Each row has a hidden score. How much does it go up from the first row of each pair to the second? 20 means little or no change, 40 a big rise and 0 a big fall. The score is a weighted sum of the row's numbers plus the product of two more (or one squared), each taken from its middle value.
array([6, -37, 18, -30, 18, 45, -36, -9, -8, 43, -50, -4, 12, -53, 57])
array([-3, -43, -10, 27, 0, -32, -5, 34, -16, 35, 30, -16, -8, 0, 38]): 25
array([-22, 36, -2, 2, -35, -9, -15, -50, 13, 46, 25, 6, -26, 5, -26])
array([-6, -52, 45, -7, -3, -38, 20, -29, -34, 13, 8, 65, -59, -35, 17]): 7
array([3, -49, 6, -18, 43, -1, 10, -5, -43, 13, -26, 15, -37, -5, 25])
array([34, 60, -69, -56, -20, -17, 12, 9, -27, -36, 46, 32, 42, 26, -64]): 22
array([25, -25, -3, -48, 37, -12, 21, -28, -41, 3, -39, 12, -6, 11, -20])
array([9, 3, -41, 4, 31, 6, 6, 31, -32, -60, -21, 21, -11, -11, -32]): 9
array([5, 6, 64, 56, -11, -32, -1, -15, 17, -9, -43, -43, 18, -17, 6])
array([-30, -74, 40, -7, -42, 15, -13, 51, 34, -15, 5, -26, 15, 16, 3]): 17
array([13, 63, 8, 41, -24, -18, -1, -18, -27, -51, -7, -28, -6, 19, -5])
array([0, -11, -46, 29, 47, 18, -22, 30, 3, -48, -38, 16, 0, -49, -17]): 17
array([4, -11, -7, -12, 61, -12, 19, -56, -1, 6, -22, 0, -38, 3, -27])
array([-10, -9, 32, -10, 38, 38, 50, -1, -31, 14, -3, 11, -38, 1, 36]): 11
array([23, 23, 17, -4, -52, -49, -8, -23, -18, -11, -7, 25, 31, 15, -3])
array([4, -19, -25, -49, 35, -32, 29, -47, -15, 7, -9, 11, -7, 20, -31]): 21
array([45, 6, -3, -50, 0, -24, 20, -22, -40, 4, 0, 44, -6, -6, -39])
array([-18, -16, 24, 16, -57, -33, -20, -12, -24, 13, 1, -3, 17, -4, 50]): 14
array([18, 42, -16, 19, 40, 16, -28, -43, 17, -49, 10, 3, -40, -59, -12])
array([11, 14, 26, 16, 35, 43, 23, 11, 8, 21, 21, 25, 1, -13, 43]): 21
array([-13, 28, 23, 28, -24, -29, -13, -42, -4, -23, -40, -67, 32, 17, 38])
array([-11, -8, 42, -1, 18, 36, 41, 13, -10, 15, -3, -16, -21, 8, 13]): 20
array([-23, -14, 3, -23, -8, 74, -41, 7, -31, 39, -44, 10, -2, -13, 56])
array([-3, -16, 19, 48, 1, -17, -13, 24, 27, -14, -29, 5, -5, -44, -29]): 30
array([-39, 14, 11, 41, -53, -51, -10, -12, -25, -36, -30, -25, 30, 30, 39])
array([21, 43, 49, 27, 10, 26, -4, -21, 38, 54, 40, 29, -10, -19, 19]): 29
array([-26, -29, 16, -1, -1, 23, -11, 18, 38, -38, 21, -51, -31, 42, -30])
array([-6, 1, 58, 57, -9, 5, -5, -3, 42, 51, -26, -21, 15, -12, 41]): 22
array([0, -10, -8, -14, 41, -8, 3, -50, 8, 8, -9, 5, -29, -25, -20])
array([-11, -42, 6, 60, 13, -50, -18, 17, 9, 35, 27, -45, -37, 3, 18]): 21
array([-5, 32, -48, -12, -26, -15, 12, 27, -5, -18, 5, 20, 35, 34, -32])
array([8, 42, -8, 3, -33, -31, -21, -44, -29, -42, 0, -15, 28, 25, 5]): 18
array([12, 9, 14, 21, 39, 34, 1, 14, 24, 21, 23, 51, 28, -27, 34])
array([18, -77, 30, -53, 4, 45, -60, -3, 9, 24, -35, 8, 49, -56, 70]): 22
array([18, -4, -30, 17, 6, -38, -12, 19, 2, -9, 60, -21, -36, 23, -10])
array([-14, -19, -12, 50, 21, -13, -17, 33, 27, -24, -42, 6, 4, -54, -30]): 14
array([-7, 37, -26, 12, -16, -21, -10, -34, 33, 7, 35, 9, -25, -18, -31])
array([1, 10, -12, -4, 8, 3, -20, -21, -16, 37, -20, 40, -26, -11, -28]): 17
array([12, 49, -12, 5, -38, -45, -15, -34, 10, -10, 21, -4, 20, 17, -16])
array([1, 31, -12, 17, 10, -10, 8, -1, 16, -36, 6, -10, -17, -8, -31]): 14
array([16, -1, -31, 23, 62, -15, -21, -5, 32, -19, -37, -2, -1, -30, -43])
array([-16, -35, 32, 2, -26, 2, -18, -3, -19, 30, 43, 14, -32, -54, 69]): 14
array([0, 36, 7, 7, -28, -34, -12, -47, 25, 2, -13, -32, 22, 29, -2])
array([19, 30, 4, -8, -25, -35, -7, -30, 33, -13, 48, 12, 2, -22, -27]): 25
array([1, -31, 29, 52, 22, -25, 5, 19, 41, 41, 21, -20, 1, 3, 30])
array([-3, -29, 0, -65, -34, 44, -36, 7, -30, 22, -4, 14, 31, -14, 53]): 15
array([-23, 7, -63, 11, 41, 4, 0, 26, -38, 29, 22, -34, -25, 52, 15])
array([0, 1, -30, 8, -6, -15, -32, 14, -18, 46, 15, -7, -15, 35, -2]): 26
array([-7, 7, -12, -30, -20, 47, -29, 15, -37, 21, -21, 10, 10, -8, 14])
array([-1, 13, 4, -3, 48, 26, 17, -30, 14, 21, 1, 13, -10, 14, 20]): 21
array([17, 0, -10, -62, -37, 49, -10, 33, -59, 21, -8, 28, 36, 3, 23])
array([-2, 22, 20, 33, -40, -18, -19, -9, -16, -44, -7, -33, -2, -10, 0]): 17
array([38, -3, 16, -72, -24, 45, 8, 11, -41, -6, 21, -9, 30, -27, 41])
array([0, -33, -14, -47, 41, -21, 21, -46, -14, 16, -23, 32, -7, 20, -23]): 26
array([-24, 28, 42, 59, -53, -39, -13, -35, 12, 0, -32, -48, -5, 13, -2])
array([18, 15, 39, 42, 13, 12, -24, -19, 12, 41, 22, 25, -39, -40, 43]): 22
array([-15, 3, -1, 33, 45, 16, 28, 28, 33, 29, -24, -44, 12, 32, 5])
array([-15, -11, -14, -8, -13, 36, -12, 44, -64, -4, 27, -10, -54, 8, 34]): 13
array([-20, 3, 5, 42, -18, -26, -3, 14, -25, -7, -5, -22, -33, 4, 34])
array([-7, 5, 20, 2, -47, -38, 37, 12, 30, -10, 62, 31, 23, -9, -27]): 24
array([23, 23, 23, 28, 29, 40, -1, 3, 33, 20, 30, 45, 14, -18, 24])
array([-6, 51, 4, 19, -39, -31, -22, -48, -23, 9, -14, -30, 13, 29, 12]): 19
array([1, 18, 23, 16, 20, 40, 15, 6, 10, 38, 34, 30, 10, -9, 53])
array([54, 55, 9, -103, 8, 46, 11, -73, -54, -28, 86, 20, -19, -53, 77]): 19
array([39, 32, -66, -7, 17, -24, -21, 5, -41, -2, 81, -15, -30, 13, 5])
array([-12, -31, 14, -19, 3, -13, -2, -30, -9, 26, -53, -3, 21, 17, 2]): 16
array([4, -6, -9, -25, 19, 25, -38, -23, 40, -22, 32, -18, -28, 5, -9])
array([-19, -13, 16, 18, -3, 33, -43, 2, -9, 47, 8, 16, -30, -35, 59]): 18
array([10, 0, 3, 19, -11, -28, -27, -11, 24, 14, 11, 7, -10, -30, -7])
array([5, 16, -11, 40, 12, -14, -10, 2, 33, -3, -31, -10, -5, -41, -32]): 16
array([-5, -24, 21, -13, 3, -18, 2, -43, -2, 42, -45, -8, -3, 4, 20])
array([-7, -40, 0, -25, 1, 37, -30, 11, 40, -43, 24, -54, -29, 21, -28]): 16
array([42, 46, -70, -31, -2, -28, 14, 11, -3, -61, 33, 33, 47, 6, -45])
array([13, -32, -31, -52, -24, 26, -42, 34, -30, 16, -22, 58, 66, -32, 23]): 18
array([13, 61, -21, -2, -18, 2, -22, -31, 0, -9, 39, 33, -37, -16, -39])
array([-12, 1, 24, 10, -55, -38, -12, -26, 16, -22, 10, -40, 18, 33, 23]): 18
array([20, 7, -20, -40, -19, 12, -3, 22, 6, -52, 28, -7, 9, 5, -24])
array([-3, -17, -15, 48, 23, -18, -17, 34, 12, -17, -34, -5, -11, -46, -5]): 20
array([-20, 4, -7, 13, -23, -9, 13, 30, -12, 29, 33, 17, -11, 12, 23])
array([8, -20, -21, -35, 53, -23, 34, -46, -23, 10, -20, 27, -18, 6, -14]): 25
array([4, 15, 10, 8, 23, 41, -9, -12, 34, 43, 20, 20, 16, 6, 31])
array([-10, 6, -30, -9, -53, -52, 31, 15, 12, -27, 48, 35, 34, 13, -21]): 21
array([11, -19, 38, -4, -49, -94, 50, 1, 78, -14, 34, -13, 77, 5, -49])
array([-13, -7, 42, 42, -27, -28, 13, 8, 23, 46, -14, -12, -14, -24, -6]): 17
array([1, -29, -26, 40, 54, -18, -1, 24, 54, -46, -51, -5, 27, -46, -47])
array([-6, -21, 5, -5, 11, 28, -10, 12, 61, -27, 15, -50, -19, 9, -36]): 19
array([-31, -4, 23, 27, -32, -47, -16, -36, 1, -4, -49, -67, 51, 37, 21])
array([-37, 27, -15, 56, 14, -5, 0, -9, 27, -12, -21, -2, -52, -15, -44]): 17
array([29, 58, -75, -44, -21, -24, 26, 15, -28, -42, 56, 36, 38, 36, -56])
array([-28, 40, -22, 6, -38, -22, -14, -37, 28, 29, 32, 3, -23, 2, -20]): 26
array([7, -23, -6, -24, 10, 9, -29, -19, 14, -4, 0, -6, 20, -46, 17])
array([3, 32, 44, 29, 1, 31, 12, -4, 15, 58, 61, 52, -11, -10, 56]): 21
array([-4, -31, -18, 46, 21, -18, -5, 49, -42, 8, 15, -36, -57, -6, 30])
array([-12, 6, 25, 47, 30, 27, 41, 48, 30, 12, -21, -17, 22, 13, 10]): 20
array([-5, -41, 84, 35, -55, -40, 4, 22, 18, 7, -12, -4, -31, -15, -30])
array([-7, -18, 25, 16, -38, -44, 8, 7, 44, 20, -13, -5, 26, -24, -31]): 25
array([-22, -18, 11, 74, 0, -22, -27, 19, -4, 61, 9, -62, -73, -4, 25])
array([4, -10, -26, 46, 44, -23, -17, 18, 29, -45, -44, -3, 11, -52, -46]): 17
array([-18, -10, 37, -25, -28, -16, 14, -42, -30, 17, -6, 11, -17, 14, 24])
array([-16, -20, 37, 24, -6, -31, 0, -28, 45, 32, -25, -14, -8, -30, -28]): 26
array([22, 16, 23, 23, 33, 41, 6, 8, 32, 34, 22, 39, 13, -16, 45])
array([12, -20, 65, -2, -49, -45, -20, -51, 25, 0, -28, -48, 77, -16, 45]): 25
array([-17, -36, -7, -36, -10, 26, -45, 3, 60, -25, 18, -52, -6, 36, -19])
array([-24, -51, 35, 4, -26, -56, 47, 9, 9, -30, 25, 15, 9, -49, 20]): 6
array([26, -8, 47, -3, 13, -14, -4, -46, -2, 44, -13, 50, -50, -36, -5])
array([38, 58, -50, -34, -11, -35, 17, -17, -5, -42, 41, 37, 12, 19, -63]): 19
array([-2, -16, 25, 4, 11, -46, 35, -32, -31, -2, 21, 49, -68, -8, -24])
array([-1, -27, -22, -44, 40, -27, 22, -51, -17, 7, -15, 21, -7, 26, -15]): 27
array([7, 30, -17, 4, -18, -32, -4, -16, 26, -12, 24, 18, 1, -26, -29])
array([6, 44, -15, -1, -25, 3, -20, -18, -49, -53, -7, -21, 9, 23, 36]): 11
array([10, 45, -72, -29, -15, 5, 32, 47, -64, -59, 33, 43, 15, 8, -16])
array([-18, -14, -9, -19, -47, 5, -26, -1, 1, 19, -15, 9, 31, 12, 20]): 28
array([7, -17, -20, -40, 49, -1, 37, -24, -30, 10, -28, 7, -12, 17, -26])
array([-2, -8, -11, -14, 35, -29, 6, -54, 10, 9, -6, 3, -25, -1, -13]): 20
array([35, -13, 60, 35, -18, -56, -8, -16, -14, -42, -22, 9, 13, -44, 17])
array([10, -25, 12, -15, -1, 37, -30, 17, -6, -54, 13, -18, -30, -20, 30]): 12
array([3, 16, -1, 14, 3, 5, 1, 3, 2, -30, -23, -18, 10, 11, -11])
array([-37, -15, -59, 8, -30, -50, 10, 39, -7, 6, 31, 1, 12, 56, -16]): 24
array([-6, -30, -8, 57, 18, -31, -13, 32, 39, -33, -36, 19, 6, -74, -31])
array([30, -13, 41, 0, 20, 11, -37, -51, 21, 59, -25, 36, -36, -69, -3]): 31
array([1, -22, -16, -38, 25, -19, 3, -47, -16, 6, -26, 8, 3, 9, 3])
array([-24, -1, 58, 17, -27, 25, 13, 6, -12, 32, 60, 56, -20, -38, 88]): 15
array([1, -42, 7, -39, 23, 7, -7, -21, 3, -5, -17, -4, -20, 3, -11])
array([-20, -9, -5, -5, 8, 35, -19, 0, 38, -11, 24, -17, -19, 5, 1]): 16
array([5, 55, -8, 4, -43, -21, -17, -50, -21, -34, 3, -34, 25, 25, 12])
array([1, -33, 3, -7, 3, 0, -30, -6, 46, 6, -2, -50, -13, 40, -19]): 29
array([-43, -69, 23, -6, -51, -1, -5, 44, 26, -31, 32, -27, -12, -3, -4])
array([-8, 19, 51, 55, -42, -33, -16, -34, -6, -21, -44, -54, 13, 17, 22]): 23
array([-19, 8, -39, -19, -3, -8, 26, 10, 0, 17, -35, -22, 34, 44, -39])
array([22, -15, -28, 4, 54, 18, -25, 7, 14, -30, -39, 0, 12, -64, 7]): 20
array([1, -16, -17, 40, 38, -6, -18, 34, 49, -20, -57, 1, 33, -53, -53])
array([-4, 43, -4, 8, -34, 9, -12, -19, -34, -6, 7, 8, -24, 5, 22]): 15
array([6, 5, 49, 39, -30, -22, -32, -32, -3, -14, -58, -49, 31, -20, 16])
array([3, -4, -11, -15, -32, -38, -20, -15, 17, 36, 1, 30, 19, 18, -30]): 31
array([-12, 54, -22, 16, -15, -3, -11, -30, 15, 11, 30, 16, -38, -7, -31])
array([-8, -32, 58, 44, -1, -28, 40, 25, 25, -21, 14, 1, 4, -57, 17]): 5
array([5, 8, -60, 1, 17, -27, -18, 5, -28, 15, 61, -12, -31, 29, 26])
array([-5, -13, 26, 26, 25, 22, 32, 41, 40, 4, -15, -32, 5, 13, 3]): 15
array([1, 3, -53, 4, 10, -32, -17, 4, -26, 23, 56, -19, -24, 32, 21])
array([-7, 22, 6, 12, -25, -1, -25, -21, -21, 0, -49, -47, 29, 22, 16]): 10
array([-29, 15, -45, 39, 34, 5, -10, -2, 18, -15, -35, -18, -26, -3, -57])
array([10, 20, 10, 15, 33, 37, 40, 29, 14, 19, -25, 1, 23, 16, 14]): 23
array([-16, -12, -21, 29, 23, 18, -12, 31, -10, -45, -39, 21, -14, -41, -7])
array([-26, -57, 32, 1, -33, 4, 6, 39, 54, -19, 3, -64, -13, 32, -41]): 28
array([0, -1, -20, 38, 27, -4, -8, 18, 21, -37, -33, 2, -4, -38, -26])
array([-35, -38, -46, -13, 19, -5, 1, 8, 16, 73, -21, -71, 23, 96, -5]): 27
array([26, -28, 19, -9, 50, 0, 7, -21, -8, 8, -44, 28, -30, -7, -36])
array([7, -4, -17, -43, -28, 49, -26, 29, -52, 4, -22, 27, 22, -8, 11]): 11
array([10, -11, -6, -27, 26, -10, -1, -32, -11, 10, -13, 8, -10, -10, -33])
array([41, -5, 29, -20, 42, 2, -9, -52, -11, 31, -42, 22, -45, -23, -56]): 23
array([-15, 5, 6, -10, -34, -28, 12, -24, 31, -6, 35, -24, -3, 21, -38])
array([20, 67, 4, 2, -1, 43, -5, -6, -17, 4, 21, 14, -33, -17, -10]): 12
array([7, -38, 3, -34, 21, 30, -11, -2, 9, 7, -30, -28, -11, 30, -34])
array([-23, -26, 28, 38, -2, -44, -12, -23, 67, 40, -10, -45, 0, -14, -7]): 24
array([-10, 15, -42, -13, -55, -55, 24, 16, 4, -24, 31, 32, 31, 18, -25])
array([8, -8, -12, -36, 31, -27, 17, -49, -8, 19, -3, 27, -18, 19, -22]): 24
array([-9, 12, -7, -16, -17, 29, -27, -2, -17, 21, -13, 27, -5, -30, 2])
array([-24, 64, 10, 44, 31, 35, 38, -11, 18, 9, 7, -43, -22, 31, 14]): 12
array([-30, 9, 5, 21, -22, -9, -13, -24, 41, 38, 4, -28, -37, -1, -23])
array([24, -29, 6, -40, 70, 17, 25, -27, -33, 27, -76, -2, -24, -4, -21]): 22
array([-14, 5, 2, -4, 55, 57, 31, 15, 0, 7, 2, 6, 25, 14, 57])
array([8, -44, 8, -36, 39, 1, 10, -32, -22, 16, -32, 27, -19, 12, -12]): 32
array([32, 9, -2, -79, -38, 42, 16, 28, -59, -20, 9, 19, 49, 0, 27])
array([4, 32, -8, -23, 43, 68, 7, -14, 2, 25, -23, -23, 45, 51, 47]): 9
array([1, -20, 31, 40, -11, 7, -30, 11, 41, 34, -59, -26, 4, -39, -31])
array([-43, 19, -29, 46, -3, -21, -24, -18, -11, 43, 48, -32, -91, 24, 26]): 18
array([10, 6, -33, -50, -9, -37, 7, -33, -5, 8, 27, 37, 22, 20, -20])
array([-22, -60, 0, -29, -28, 23, -36, 18, 63, -14, 9, -50, 6, 27, -14]): 17
array([-3, 43, 20, 29, 38, 67, 28, 28, -12, 15, 26, 12, -29, -7, 45])
array([18, -24, 30, -18, 33, -2, 8, -34, -29, 35, -23, 37, -41, -16, 3]): 33
array([-13, 16, 89, 36, -13, 3, 55, -4, -8, 15, 37, -18, -28, -13, 57])
array([-19, 34, 14, 20, -50, -22, -19, -28, -41, -19, -20, -23, 19, 17, 35]): 20
array([-6, -5, -46, 3, 17, 8, -7, 38, -82, -2, 32, -28, -63, 23, 61])
array([-12, -26, -9, 61, 18, -30, -4, 30, 34, -28, -38, 18, 0, -61, -53]): 16
array([13, 32, 9, 10, 58, 69, 27, 2, 17, -5, 19, -6, -7, 0, 27])
array([-11, -2, 32, -5, -37, -41, 0, -31, -27, 0, -14, 1, 7, 2, -3]): 29
array([-24, -73, 6, -37, 51, 1, -27, -75, 6, 79, -53, 28, -18, -17, 25])
array([1, -46, 8, -31, 45, 3, 31, -18, -48, 6, -39, 28, -35, -12, 10]): 22
array([3, 13, -60, -4, 8, 6, -14, 26, -52, -23, 36, -27, -34, 25, 33])
array([13, 26, 15, 8, 29, 46, 0, -6, 31, 44, 28, 26, 23, -3, 59]): 18
array([-31, 17, -6, 4, -21, -11, -1, -46, 24, 40, 13, 2, -33, 23, -35])
array([-8, -48, -22, -56, 25, -21, 1, -54, -3, 31, -17, 48, 8, 12, 8]): 17
array([-9, -13, -20, -40, -21, 36, -35, 20, -27, 21, -23, 18, 26, -9, 24])
array([-38, -5, 0, 5, -52, -19, -31, -18, 5, -23, 13, -24, 9, 25, 11]): 22
array([-21, 27, -43, 26, -11, -33, 37, 39, -15, -63, 13, 11, -1, 5, -65])
array([-11, 22, 20, 28, -57, -57, -23, -43, 3, -13, -6, -29, 30, 22, 13]): 30
array([15, -12, -33, -45, 31, -30, 31, -29, -24, -13, -10, 34, 5, 19, -45])
array([19, 30, -67, 7, 20, -2, 7, 38, -24, -55, -7, 12, 13, 7, -57]): 14
array([31, -33, 41, 9, -38, -55, -3, 12, 43, 12, -14, 18, 53, -53, -43])
array([2, -42, 5, -34, 31, -3, -7, -46, -21, 24, -46, 21, -2, 5, 23]): 14
array([-8, 31, 8, 34, 45, 51, 35, 30, 24, 44, -13, -23, 12, 28, 2])
array([34, 16, -10, -27, -44, -30, -12, -2, 3, -42, 69, 47, -18, -3, -29]): 26
array([3, -46, 92, 27, 18, 11, 79, 56, 41, 30, -15, -19, 79, -8, 36])
array([4, 9, -4, 0, 18, 25, -19, -10, 33, 31, 20, 30, 31, -15, 36]): 21
array([13, -29, 32, 3, 18, -24, 7, -21, -33, 15, -10, 45, -57, -34, -8])
array([-16, 53, 11, 28, 41, 72, 51, 13, 6, 26, 25, -9, -28, 7, 47]): 8
array([25, 25, -29, -15, -9, -41, 5, -3, 38, -11, -3, 9, 50, -8, -45])
array([2, 3, -23, -27, -31, -12, 16, 30, 13, -37, 22, -3, 27, 23, -41]): 13
array([3, 5, 52, 60, -21, -22, -3, 5, 13, -9, -26, -28, 11, -12, -1])
array([-2, 17, -46, -27, 2, -6, 13, -4, -26, 0, -2, 22, 2, 12, -51]): 22
array([-4, 22, 20, 13, 34, 46, 19, 9, 21, 41, 30, 21, 18, -18, 53])
array([5, 1, -13, -21, -37, -13, 15, 30, 3, -35, 38, 18, 13, 12, -29]): 23
array([16, -22, -12, -45, 41, -18, 34, -33, -36, -5, -26, 14, -10, 16, -30])
array([9, -18, -32, 23, 23, -34, -13, 18, -10, 3, 21, -31, -22, 22, 5]): 19
array([9, 43, 9, 24, -30, -17, -13, -23, -4, -8, 8, -7, 4, 39, 22])
array([15, -28, 30, 15, -53, -73, -13, -12, 49, -15, -2, -38, 67, 4, -23]): 28
array([-23, 3, -22, -37, -24, 33, -23, -8, -27, 17, -9, 19, 10, 10, 30])
array([1, 22, -21, 36, 38, 4, -13, 0, 16, -29, -23, -8, -6, -35, -25]): 22
array([-18, 43, 2, 40, -58, -15, -46, -32, 15, 36, 7, 21, -35, -24, -21])
array([12, -66, 39, -34, -34, 49, -44, 51, 38, 10, -44, -39, 30, 5, -18]): 14
array([19, -3, 36, -11, 39, 24, 25, -23, -17, 26, -16, 17, -39, -9, 22])
array([-25, -8, -46, 5, -5, 47, -11, 67, -1, 25, -116, -29, 50, 37, -51]): 12
array([-37, -89, 63, 11, -62, 5, 10, 79, 25, -5, 4, -13, 6, 8, 10])
array([37, 60, -55, -38, -1, -13, 27, 2, -8, -46, 59, 42, 37, 13, -12]): 27
array([31, 73, -6, -40, -39, 11, 32, 2, -48, -16, 51, 11, -4, 20, -23])
array([12, -21, -18, -42, 30, -5, 20, -29, -19, 33, -17, 31, 7, 16, -11]): 24
array([20, 49, -11, 32, 28, 9, 35, 27, 6, 11, 40, -2, -8, -3, -16])
array([34, -19, 41, -6, 18, -19, -3, -48, -10, 41, -11, 55, -54, -22, -21]): 28
array([24, 62, -33, -5, -21, -25, -22, -37, -29, -33, 18, -18, 17, 40, 14])
array([7, 56, -19, 3, -25, -8, -9, -19, -73, -83, -12, -10, 11, 29, 40]): 14
array([-20, 2, -14, -37, -11, 47, -17, -1, -23, 7, -18, 7, 9, -21, 34])
array([1, -4, -17, -52, -27, 33, -13, 15, -39, 9, -3, 15, 29, -14, 24]): 26
array([-28, 24, 31, 57, 34, 34, 70, 36, 39, 20, 9, -47, 6, 31, 3])
array([-7, -5, -36, -32, -32, -24, 17, 13, -53, -29, 9, 59, 14, 10, -4]): 23
array([-10, -6, -7, -28, -18, -9, -28, -48, 5, 49, 10, 32, -14, -4, -7])
array([32, 62, -3, -36, 47, 55, 55, -17, -28, -4, 39, -14, -4, 29, 1]): 9
array([-23, -8, 16, 16, -47, -11, -27, 2, -8, -9, 16, -21, -18, 26, 30])
array([-8, 11, 9, 21, -24, -29, -10, -27, 40, 28, 10, -3, -6, -19, -26]): 28
array([-4, 41, -24, -1, -30, -19, 31, 10, 0, -19, 45, 26, 2, 1, -29])
array([4, -47, 28, -22, 17, -22, 7, -45, -24, 33, -15, 49, -42, -19, -13]): 24
array([15, -48, -56, 1, 22, 4, -41, 71, -31, 32, -50, -20, 38, 27, 9])
array([-24, -22, -27, 28, 51, 12, 13, 32, 16, -55, -31, -10, 8, -42, 5]): 2
array([-20, -29, 8, -6, -14, 6, -24, 1, 62, 4, 4, -58, -3, 11, -43])
array([-12, 20, 40, 22, 2, 28, 10, -2, 12, 33, 49, 40, 2, -9, 65]): 12
array([4, -13, 35, 20, 11, 19, 48, 53, 44, 22, -30, -45, 55, 6, -8])
array([-22, -12, -22, 9, 5, 8, -24, -1, 41, -9, -7, -40, -12, 32, -36]): 19
array([-6, -23, -2, 28, 17, 2, -9, 24, 3, 15, -62, 6, -3, -34, -39])
array([-10, -34, 26, -54, -23, 65, -45, -5, -33, 31, -34, -2, 24, -36, 74]): 13
array([42, -31, -40, -4, 81, 23, -45, 21, 14, -37, -75, 4, 58, -55, -15])
array([32, 22, -19, -34, -4, 27, 4, 41, -44, -27, -17, 17, 29, -21, -7]): 11
array([7, -37, 22, -25, -7, 49, -32, 26, 42, -36, 2, -50, -20, 17, -15])
array([-28, -24, 95, 18, 1, 27, 88, 33, 11, -24, 53, -22, -13, -28, 93]): 2
array([-14, -18, 87, 74, -71, -107, -15, -41, 89, 12, 11, -13, 15, -49, -17])
array([-33, 10, -48, 21, -13, 23, -52, 22, -51, 71, 26, -13, -65, 67, 26]): 11
array([11, 29, 5, 7, -23, -6, 9, 14, 2, -12, 16, 33, 55, 42, 44])
array([7, -15, -18, -45, 30, -17, 18, -35, -15, 9, -7, 31, 0, 21, -22]): 25
array([27, 34, 7, -24, 43, 82, -11, -17, 12, 7, 27, 3, -15, -4, 50])
array([-40, 18, -15, 1, -30, 22, -29, -25, -21, 57, 29, -16, -61, 8, 36]): 30
array([5, 25, 8, -67, -30, 45, 13, 4, -55, -4, 6, -7, 20, 7, 28])
array([7, -19, -45, -13, 29, 17, -15, 40, -53, -15, 30, -37, -29, 32, 31]): 26
array([16, 31, -2, -16, 8, 51, 24, 31, -28, 3, 11, 11, 15, -2, 7])
array([13, 7, -26, -45, -24, 31, -19, 33, -41, -7, -11, 37, 33, -8, 17]): 22
array([-17, 18, -14, -3, -27, 2, 6, 0, -13, -34, -10, -28, 16, 26, -10])
array([16, -12, -6, -68, -37, 33, -25, 19, -39, -1, -11, 34, 58, -11, 55]): 22
array([36, 12, -6, 6, 46, 21, -36, -22, 22, -45, 6, 27, -21, -92, 16])
array([-71, -2, -37, 19, -63, -65, 26, 8, 70, 35, -5, -11, 41, 56, -73]): 38
array([-6, -30, -12, 9, 30, 17, 3, 19, 9, 13, -73, -15, 12, -8, -23])
array([-26, -12, 31, 36, -41, -50, -14, -17, 37, 42, 53, 23, -27, -20, 18]): 30
array([15, 67, -19, -17, -23, -12, 11, -39, -9, -14, 62, 23, -29, -15, -32])
array([1, -23, -8, -30, 7, 41, -36, 1, 29, -23, 27, -46, -31, -4, -11]): 17
array([-2, -40, 9, -31, 43, 12, 22, -26, -31, 22, -38, 29, -26, 0, 12])
array([-21, -68, 26, -27, -45, 31, -43, 44, 17, 34, -46, -8, 41, 0, 4]): 24
